(in the rows, 128 means zero)
A single turn carries every row of the set below to another of its rows. Some are shown first; where does it send the rows asked next?
sev: [163 106 115 131 174  96 173 110 111 110 151  95 119 148  91 116 145 131
 104 127]
maf: [129 107 122 122 182 116 169 115 115  93 146  89 105 145  91 111 144 129
 118 149]
Tet: [131 111 119 140 157 111 111 122 116 113 114 114 102 101 134 140 141  91
 132 158]
zet: [155 102 109 123 178 113 160 105 117 110 157  86 127 154  97 118 135 130
 118 119]
tinel: [133 124 126  91  98  84 172 135 126 134 148 116 139 152 106 115 127 144
 119 111]
Ropub: [144 126 154 130 115 128 152 148 103 111 112 102 126 142 131 128 117 112
 143  91]
kizi: [130 115 142 149 132 117 128 123 125 105 114 121  98 102 139 145 138  90
 143 162]
Zes: [163 119 130 110  91 143 181 128 111 134 136 104 123 144  84 146 135 151
 115 129]
nogil: [165 131 148 133 109 132 149 144 121 112 115 111 118 143 140 149 131 127
 144  99]
pogam: [157 138 149 133 117 127 148 152 108 120 125 112 107 141 140 145 126 131
 135  93]
deza: [102 126  97 104 157  80 121 128 140 121 132 107 135 100 108 151 142 109
 109 160]
sal: [ 95 128  98 103 139  78 127 143 132 121 144  97 153 107 107 145 142 106
 113 160]
giv: [128 117 137 156 139 106 122 127 110 113 122 124  94 100 142 143 135  98
 136 156]
poref: [142 116 125 119 186 108 171 116 119 107 153  90 103 139  88 120 141 115
  98 142]
pobez: [112 128 121 111 100  76 166 139 132 136 142 117 148 146 112 122 125 149
 131 111]
Tufiz: [123 119 121 149 123 136 149 110 115 100 125  97 131  85  85 175 141 119
 101 168]
Dufo: [ 93 127 108 101 148  77 129 148 134 137 132 104 136 107 108 155 134 109
 128 160]
zug: [155 129 143 122 111 133 157 138 114 117 125 113 109 154 133 118 125 132
 133  90]
Bubuk: [121 124 123 100  92  77 170 138 128 121 148 102 158 132 100 121 113 129
 116 106]
nat: [127 126 122 109  97  73 164 136 145 131 136 116 154 145 119 126 128 135
 133 108]
zon: [118 127 119  96  94  81 164 146 124 129 156 105 157 146 107 117 131 135
 120 119]
kofum: [103 119 104 103 137  71 133 136 131 118 137  93 152  93  98 150 124  96
 113 152]
zat: [116 122 101 148 124 140 145 112 136 118 138 101 117  86  89 171 134 129
 107 169]
dekin: [131 121 129 152 145 113 116 139 106 110 116 111 111 107 143 131 144  83
 133 150]
Dute: [170 111 122 120  78 125 182 129 125 135 135 105 133 128  84 162 135 144
 123 142]
guv: [157 102 114 121 178 108 167 122 104 103 141  87 120 155  92 120 148 140
 124 134]
sefom: [159 113 142 127  82 137 183 125  97 118 134  99 134 125  79 158 129 138
 114 136]
gufod: [121 113 101 144 138 130 138 101 127 113 125 108 119  91  91 161 150 123
 106 182]
tabuv: [118 124 109 137 117 133 154 113 150 110 130 102 121  89  88 172 140 122
 107 176]
Garib: [124 118 107 152 120 144 143 107 118 116 138  99 131  95  91 166 150 118
 103 177]
rekod: [150 134 147 137 111 130 149 154 105 116 124 108 117 147 142 119 132 114
 132  96]
Fem: [159 117 129 126  83 151 176 128 105 133 147  98 134 135  85 154 138 138
 110 139]
rogap: [121 111 136 151 143 110 120 128 106 103 103 107 119 102 135 133 129  85
 142 143]
fogat: [164 109 120 124  81 135 176 130 111 144 146 102 124 126  84 157 125 147
 123 140]
Detuz: [138  99 121 116 182 116 162 104 117 111 161  89 108 144  93 112 131 111
 119 144]
pati: [100 127 116  97 142  77 133 141 151 129 128 106 135 107 114 154 132  94
 128 158]

Ropub moves to Tufiz
zon moves to dekin
kizi moves to Dute
Now find these:
zug moves to gufod
poref moves to zet
zat moves to pobez

A single turn carries every row of the set below to another of its rows. Some are shown first; where does it send the rows asked next?
givi: [123 103 105 145 125 141 136 104 127 156 112 104 129 178 116 131 149 154
 126 130 122 150 131 158 153 119 125 142 136]
vufi: [146 112 126 141 130 115 125 140 116  93 131 126 101 108 159 103 135  70
 132 119 152 113 134 153 110 145 130 138 107]
Luta: [119 104  93 135 111 134 104 117 117 144 132  94 127 168 120 143 133 159
 110 128 120 144 144 146 162 120 139 155 125]
rogof: [141 168 119 103 129 127 134 139 113  90 108 103  96 136 152 128 118 126
  99 113 138 101 145 130 132 157 125  99 113]
roben: [140 112 135 139 122 122 128 135 118  96 120 113  89 106 138 103 125  67
 138 120 143 127 135 142 106 163 132 120 110]
nade: [129 101 124 143  99 114 113 106 143 142 129 101 129 146 124 144 132 159
 113 127 127 163 159 144 151 112 147 157 109]
Vod: [138 102 120 140 124 126  83 134 112 118 137 160 118 121 127 102 114  82
 142 148 103 106 135  92 126 143 136 128 104]
Vot: [112 112 107 121 105 146 107 128 119 127 136 104 134 151 102 158 136 158
 109 117 144 132 151 145 169 123 138 155 129]
zunu: [146 166 153 119 141 144 119 143 101 104 105 168 113 158 156 141 149 125
 116 126 112 133 101 147 123 123 141 105 136]
bada: [109  98 113 137 120 155 135 119 113 146 127 123 133 173 100 131 157 149
 119 119 140 143 124 156 153 117 124 135 149]
Nusus: [138 109 131 141 117 119 134 129 129  89 117 114  96 115 144 102 129  76
 138 125 138 127 136 155 110 161 122 138  92]
Diron: [147 153 119 105 153 119 133 141 120  89 109 110 104 127 159 130 126 111
 105 107 150  90 146 138 118 142 132 103 123]
tupu: [155 108 170 120 154 113 111 122 154 110 105 182 128 138 126 129 155 125
 115 137 103 116 141  99 121 135 136 115 129]
levak: [162 117 159 125 160 121 122 121 144 103 112 190 139 120 140 138 160 115
 133 130 121 115 139 105 113 129 131 114 126]
kerik: [131 115 120 145  91 137 128 112 125 165 120 125 136 141 105 126  97 138
 138 135 143 157 144 124 135  85 157 128 116]
baze: [130 121 123 159  94 127 120 101 126 167 127 117 134 149 123 133 121 152
 135 138 121 168 142 134 146  97 149 134 112]
vuz: [144  97 137 136 129 125  93 137 116 118 138 157 117 112 123 105 121  72
 140 143 116 108 129  90 131 156 132 119 123]
Kila: [159 110 168 118 155 123 111 139 147 105 108 183 134 131 124 135 151 112
 120 133 108 121 125  97 132 144 130 117 136]
ribag: [124  98 121 137 118 137 151 102 136 169 112 125 135 162  94 114 130 153
 122 125 144 140 143 119 138 103 131 111 142]
rugu: [150 107 121 138 133 119  94 136 112 114 146 167 123 102 142 109 127  87
 137 137 128  98 144  87 126 139 132 126 111]
vit: [151 164 134 115 160 144 120 141 100 100 109 166 126 143 159 149 143 115
 128 121 123 113 111 140 114 117 141  98 136]
pibus: [151 164 147 109 147 144 118 160 109  94 100 165 117 144 147 150 143 122
 115 118 117 139 104 132 122 129 139 106 135]
bugut: [130 118 112 148 117 131 139  93 136 174 111 109 133 164 111 126 129 162
 128 136 122 145 147 123 152 111 130 117 127]
Ser: [128 107 131 135  89 130 121 117 144 131 122 108 134 131 108 154 118 144
 125 125 150 159 158 152 145 103 155 162 106]
pidon: [143 164 126 105 135 128 132 151 113  87 101 106  90 123 146 133 120 114
 107 106 142 119 141 128 115 153 135  97 118]

rogof moves to Nusus
givi moves to Luta
vit moves to Diron
Now find these:
Kila moves to pibus
bada moves to Vot

